(in the rows, 128 means zero)
D: rows in several groups, each row roughly a mix of its group's directions:
D (140 x 10):
[[140 175 110 120 111 166 101 152  95 160]
 [ 85 129 108 111 136 128  63 156 128 148]
 [ 86  87 170 169 109 108 136 134 118 122]
 [146 118 159  98 154 145 150 122 150  67]
 [ 78 121 107 158  97 102 105 124 133 171]
 [167 180 119 123 143 130 117  97  95 163]
 [111 144 167 100 156 144  98 106 101 172]
 [ 92 133  95  98 125 145 142 115 189 144]
 [113 125 113 125 189  90 137  85 138 110]
 [170 128 142 106 166 104 141 181 106 136]
 [119 104 153 113 107  74 149 110 171 151]
 [106 114  65 153 120  78 124 132 116 124]
 [177 151 110 144 118 167 153 142 120 173]
 [135 140 129 108 158 196  89 128 143 117]
 [164 117 144 132 111 137 148 103 197 136]
 [126 158 125 126 184 105  82 120  93 122]
 [107 115 163  94 149 126 131 179 140 170]
 [131 115  76 152 112 167 124 103 117  85]
 [148 121  78 142 163  99 149  81 126 123]
 [147 147 191  99  93 146 141 130 128 101]
 [ 80 105 105 177 125 160 113 136  97 127]
 [115 163 118  98  95 141 127 119 186  99]
 [127 101 107 180 130 148 105  75 110 122]
 [ 98 106  70 136  92 114 153 155 140 115]
 [133  96 114  80 146 103 129 166  83 133]
 [115 122 124 125 128 141  68 145 188 134]
 [ 85  93 153 162 130 138  99 132 129 175]
 [118 164 129 137 144 133  90 133  59 126]
 [ 97 104 139 105 178  97 144 136  86 114]
 [101  79 136  86 128 121 164 124 126 168]
 [ 86 106  92 149 120 149 105 128  73 126]
 [ 91  92 132 110 126  79 146 138 156 164]
 [156 124 127 126 201 155 120 142 131 156]
 [ 74 111 121 123 142 118  64 139 114 135]
 [124 167 176 151 115 158 155 159 128 155]
 [121 153 137 120 177 160 130 187 117 119]
 [130 152 150 151 142  78  85  93 141 110]
 [105  85 172 153 123  96 144 139  93 110]
 [ 95  92 189 147 150 148 127 104 119 125]
 [112 134 130  98 126 122 152 168 195 120]
 [188 156 131 153 109 155 144 102 157 124]
 [ 81  98 100 109 140 125 140 147  74 137]
 [148 155 131 126 117  69 102 131  85 153]
 [177 139  93 116 114 132 143 102  76 115]
 [114  69 164  96 128 124 116 125 126  86]
 [144  86 161 156 133 172  94 106 150 123]
 [173 141 129 134 192 147  99 139 113 135]
 [ 92 105 113 175  75 113 133 108 118 118]
 [129 163 120 122  69 135 123 124 102 177]
 [131  80  93 125 179 143 148 127 155 108]
 [102 122 144 127  52 110 151 117 120 117]
 [131 132 147  93 130 184 159 106 168 114]
 [126  87 132 143 109 179 113  78 139 143]
 [110 149 161 160  85 158 139  89 116 151]
 [131  63 128 143 127 111 138 134  84 161]
 [101 116 123 168 145 152  97 145 109 182]
 [182 134  92 109 131 140 153 151  90 151]
 [157  92 144  96 144 114 172 141 126 173]
 [167 141 106 124 144 152 144 124 129 196]
 [149 118 107 124 130 113 171 172 157  82]
 [136  93  84 120 140 110 112 118  69 110]
 [ 63 146 176 143 126 126 153 122 138 136]
 [139 149 122 118 171 193 100 135 140 139]
 [170 174 112 120 121 150 114 103 117 176]
 [143  86 138 143 177 151 135 117 158  87]
 [ 95  72 150  97 134 103 162 116 133 147]
 [113  91 166 150 177 128 149 120 135  89]
 [162 108 128 117 125 159  89  67 123 127]
 [166 150 138 146  79 124 155 118 177 124]
 [118 182 112 138  86 107 119  97 159 107]
 [156 131 152 169 106 156 161 116 140  81]
 [121 137 115 115 169  86  85 144  87 114]
 [119 162 116  99 138 166  78 112 161 146]
 [ 69 133 121  95 152  92 120 113 101 149]
 [175 135 141 118 167 123 133 185 123 151]
 [149  98 134 124 114 194 129 105 147 162]
 [157  93 131  93 149 119 152 125 107  72]
 [168 107 113 145 162 174 144  84 125 128]
 [151  96 161 158 152 166 163 135 132 160]
 [185 137 116 156 171 161 120 156 131 132]
 [189 141 139 142  89 150 130  92 140 112]
 [127 139 154 170 102  71 134 134 140  92]
 [129 113 124 123 156 133 177 172 120  78]
 [103  94 110 184 107  95 118 158 116 133]
 [126 145  75  68 145 121 136  98 132 130]
 [129 104  70 108 117 142 172 154 152 137]
 [104 105  95 103  83 118 166 152 147 154]
 [ 96 123 119 137 101  61 134 151 102 143]
 [135 136 140 115 102 158  88 142 184 159]
 [107 159 156 157 121 146 168 182 136 135]
 [123  86  90 119 158 151 179 107 129 142]
 [123 133 173  88 100 152 165 131 163 111]
 [120 158  97 114 141 145  99  92 164  83]
 [ 55 137 126 115 156  94 141 140 117 123]
 [147 155 122 162 155 196 118 125 134 113]
 [ 95 169 127 112 116  97 118 160 149 177]
 [139 119  82  90 153 145 111 147  95 167]
 [163 169  79  90 106 144 131 111 130 141]
 [138 190 134  99 127 121 177 153 133 123]
 [126 142 177 157 111 117 104 171 159 101]
 [ 81 101 134 114 124  78 161 136  96 120]
 [122  92 155 136 137 176 171 131 150 160]
 [140 167 139 134 170 126  81 111  85 130]
 [162 114 125 173 132 105  86 153 115  90]
 [103  77 131 159 151 144 102 139  94 160]
 [ 76 107 128 135 155 132  69 111 125 112]
 [113  99 119 170 187 158 114 114 145 130]
 [146 155  93 101 136  84 140 175 106 139]
 [ 79 146 146 114 118  74 164 115 145 127]
 [163 128 112 151 145 170 119 154 135  73]
 [140 145  44 134 135 115 137 134 136 125]
 [ 81  90 159 125 133 145 159 105 155 100]
 [113 173 115 123  87 138 100 165  93 147]
 [137 110 107 108 134 194 146 138  98 160]
 [132 162 146  95 158 131 154 182 148 149]
 [ 66  86 111 108 143 106 145 127 151 139]
 [120 116 179  78 154 142 161 140 152 122]
 [166 129 132 181 103 180 137 126 132 115]
 [152 133  93 169 151 106  96 161 108 158]
 [ 97 111 131 164 145 130 115 159 108 187]
 [ 87 124 187 139 104 107  98 114 107 123]
 [113  99 128 142 180 134  78 147 117  97]
 [107 148 122 104  75  76 119 141 124 100]
 [155 139 155 173 104 141 153 124 131  74]
 [ 94 161 120 154 135 145 101 116  68 113]
 [123 167 158 135 117 149 117  66 111 103]
 [156 166 153  95  95  99 117 164 111 149]
 [151 160 102 128 103 175 101 123 135 174]
 [133 136 130  91 168 135 136 170 130 183]
 [105 157 177  98 157 102 106 106 109 149]
 [109  75 115 127 124 116 122  80 163 158]
 [134 138 134 135  66 160  98 100 149 100]
 [129 106 120  86 104 138 159 133 162 181]
 [130  90  88 125 144 112 143 187 152 122]
 [103  95 124  88 146 129  79 102 137 162]
 [203 157 145 135 111 154 127 139 130 129]
 [112 144 162 161 119 128  78 112 134  80]
 [101 138 153 152  84 124 117 171 127  84]
 [157 160 168  68 108 130 136 129 108 128]
 [122  69 157 132 162 134 135 137 105  87]]
the four rows of each list that fit no group, in list order (the others fit one group, some only roughly):
- Z_148: [142 166 104 177 104 150 127 133  93  97]
- Z_355: [168  91 168 171 106 121 159 138 128 129]
- Z_731: [104 147 159  73 144 171 132 145 152 131]
- Z_321: [114 126 139 194  95 161 131 159 120 118]
- Z_950: [ 98 184 129 116  86  91 116 109 124 116]
- Z_737: [134 111 152  56 120 136 126 166 142 119]
- Z_436: [108 132 104 124 157 131 140  71 162  89]
- Z_541: [ 94 114  77 115 167 100 121 106 140  99]
- Z_480: [106 157 110 107 151  77 108 103 136  87]
- Z_267: [107 135 109 108 150  61 122  97 120 102]
- Z_159: [124  98  61 143  98 131 131  97 107 124]
- Z_687: [121 136 119 111 195 156  97  98 145 139]

Z_355; Z_731; Z_950; Z_436
- Z_348: [ 87 149 112 122 135 175  95 115 137 173]
- Z_243: [119  87 139 116 125 141 175 141 115 185]
- Z_62: [ 96 159 103 126 111 126  73  99 151 155]
- Z_825: [128 150 104 117 111  75 179 109 108 148]
- Z_871: [118 126 125  67 182 139 141 126 102 114]
- Z_751: [122 149  87 130 108 157 172 119 172 154]
- Z_115: [132 124  93 116 141 181 149 172 107 157]
- Z_310: [139 135 101 155 172 160 111  75 131 145]
- Z_146: [131 106 158 166 188 128 106 155 134 113]
- Z_170: [120  62 105 104 156 126 131 140 140  91]

Z_348; Z_871; Z_751; Z_170
- Z_281: [116 100 132 154 143 111 127 144 169  66]
- Z_455: [124 159  89 150 130  70 111 125 157 107]
- Z_91: [ 93  78 137 149 149 140 156 120 108 171]
- Z_142: [127  86 103  98 141 107 156 150 180 118]
- Z_746: [177 181 122  96 127 127 135  92 142 140]
- Z_200: [170 108 142 139 172 167 168 122 119 147]
- Z_129: [110 113 149  61 151 105 154 122 129 100]
- Z_93: [168 167 133  83 140 126 122 136 135  78]
- Z_133: [134 119 109 104  86 104 116 112 105  68]
- Z_247: [142 131  86  97 114 118 100 151  72 112]
- Z_382: [159 123 149 128 121  60 152 149 118 155]
- Z_356: [115 113 109 159 103  87 107  83 165 134]
- Z_637: [122  98 186 129 139 103 160 127 100 162]
- Z_443: [104 118  90 121 111 169 109 123 173  90]
- Z_997: [122 106 100 171 127 103 124  79  93 104]

Z_746; Z_382; Z_637; Z_443
- Z_461: [135 107 123 122 142 170 172 161 112 174]
- Z_164: [190 170 125 139 123 117 125 145 149 165]
- Z_249: [145 135 181 104 119 172 148 156  97 137]
- Z_631: [140  82 128 164 120 148 106 167 121 172]
- Z_226: [111 127 125 142 132 134  72 170 148 174]
- Z_79: [135 121 131 148 107  66 120  99 143  83]
- Z_810: [141 117  98 110 142  86 141  77 118  88]
- Z_40: [172 141  98 135 103 149 157  82 140 154]
- Z_460: [114 117 131 147  98 107 137 203 136 117]
- Z_769: [145 142  74 134 111 154 175 151 102 116]
- Z_766: [143 145 109  89 166  74 120 132 133  95]
- Z_694: [102  57 117 140 117 116 132 123 165 144]

Z_461; Z_164; Z_226; Z_460
- Z_278: [ 71  93 130 102 115  97 132 167 134 116]
- Z_373: [173 171  81 142 142 122 113 102 116 148]
- Z_51: [142  70  82 122 115  88 120 139 139 141]
- Z_973: [ 80 144 142 145 137 152  72 136 147 155]
- Z_991: [108  82 110 139 142  85 150 113  80 128]
- Z_868: [169 154  75 151 109 115 132 113 165 115]
- Z_475: [ 91 118 105 136 134 148 111 164 189 118]
- Z_454: [107 140 103 124 136 109 106  56 149 116]
- Z_616: [129 149  62 145 112 122 143 138  95  94]
- Z_813: [126 123 161 123 103 154 136  62 159 119]
- Z_701: [121 104 127 128 153 202 163 128 119 130]
- Z_748: [145 135  97 125 171  77 152 168 124 136]
- Z_617: [103 176 152 130  80 143 131 170 126 142]

Z_475; Z_701; Z_748; Z_617
- Z_608: [ 96 118 146 118 118 143 144  81 136  68]
- Z_549: [ 76 153 113 137 102  93  95 104 145 107]
- Z_489: [126 151 120 131 146 165 108  85 102  76]
- Z_169: [165 133 113 145  74 156  80 116 128 133]
- Z_531: [110 198 120 143 101 111 131 153 155 141]
- Z_664: [139 182 144 136 111 106  76 110 155 136]
- Z_724: [105 120 122  62 166 153 151 125 147 133]
- Z_126: [ 89 140 151  94 149 134 129  67 135 108]
- Z_153: [171 113 150 132 156 158 171 169 113 128]
- Z_826: [157 166 108 114 182 134  96 158 140 118]
- Z_808: [105  83 135  71 137 126 156 124 133  93]
- Z_989: [ 99 125 179 163 140 134 176 149 128 112]
- Z_505: [141 146 166 149 124  98 161 168  87 111]

Z_169; Z_808; Z_989; Z_505
- Z_202: [ 87  96 157 163 176 102 123 118 130 132]
- Z_120: [104 130 121 103 190 100 103 146 146 156]
- Z_134: [117 152 125 141 198 107 160 111 142 114]
- Z_270: [127 100 123 125 132 131 209 124 137 148]
- Z_174: [146 139  84 149 107  65 121 118 123 152]
- Z_78: [ 87 142 137 154 119 107 136 166  91 172]
- Z_290: [124 154 121 156  84  90  84 136 110 102]
- Z_998: [168  98 168 135 164 159 106 124  99 142]
- Z_184: [148 154 148 150  86 170 142 152  93 106]
- Z_7: [141 146 120  83 143 143 103 112 127  64]
- Z_360: [122 110 156 114 152  93 114  68 108 153]
- Z_839: [129 131 136 179 107 176 127 142 118  80]
- Z_562: [112 111 100 138 141 120 152  65 170 130]

Z_270; Z_174; Z_998; Z_562
- Z_52: [108 138  59 144 123  90 132 147 134 104]
- Z_326: [127 146 130 166 107 159 124 174  96  87]
- Z_313: [107 131 154 130 121 141 117 167 147 196]
- Z_819: [134  70 119 141 162 112 169 132 163 132]
- Z_31: [185 151 142 144 156 136 126  75 135 135]
- Z_319: [114 128 182 135 172 126  80 139 111 139]
- Z_582: [ 99  96  97 141  74 136 114 117 103  95]
- Z_82: [120 124 170 113 158 156  75 114 131  93]
- Z_768: [161 188 165 132 113  99 110 113 145 127]
- Z_394: [102 153  93 107 144  91 163 172 117 114]
- Z_172: [109  64  92 147 115  97 129 140 106 128]

Z_819; Z_582; Z_82; Z_172
- Z_601: [ 94 106  84  99 117 104 108 120 108  84]
- Z_334: [117 100 166  93 174 105 105 103 133 149]
- Z_599: [189 160 121 176 130 110 104 124 127 128]
- Z_786: [ 92 153 146 109 140 137 110 187 146 159]
- Z_409: [ 89  96 141 114  98 122 172 138  85 142]
- Z_196: [142 111 135  89 113 157 187 132 145 160]
- Z_596: [179 129 102  93 165 146 140 109  93 136]
- Z_551: [155 112  99 138  92  82 160  92 112 126]
- Z_556: [109 130  82 130  86 136 186 116 127 119]
- Z_728: [114 173 127 164 128 135  88  90  92 127]
- Z_702: [122 117  83 121  87 156 172 113 158 141]
- Z_924: [159 134  83 110 150 135  75 129 128  93]
- Z_325: [ 92  82  90  91 138 140 133 136 107 160]
- Z_545: [ 77 125 140 173 176 139 102 135 134 131]

Z_601; Z_599; Z_728; Z_924
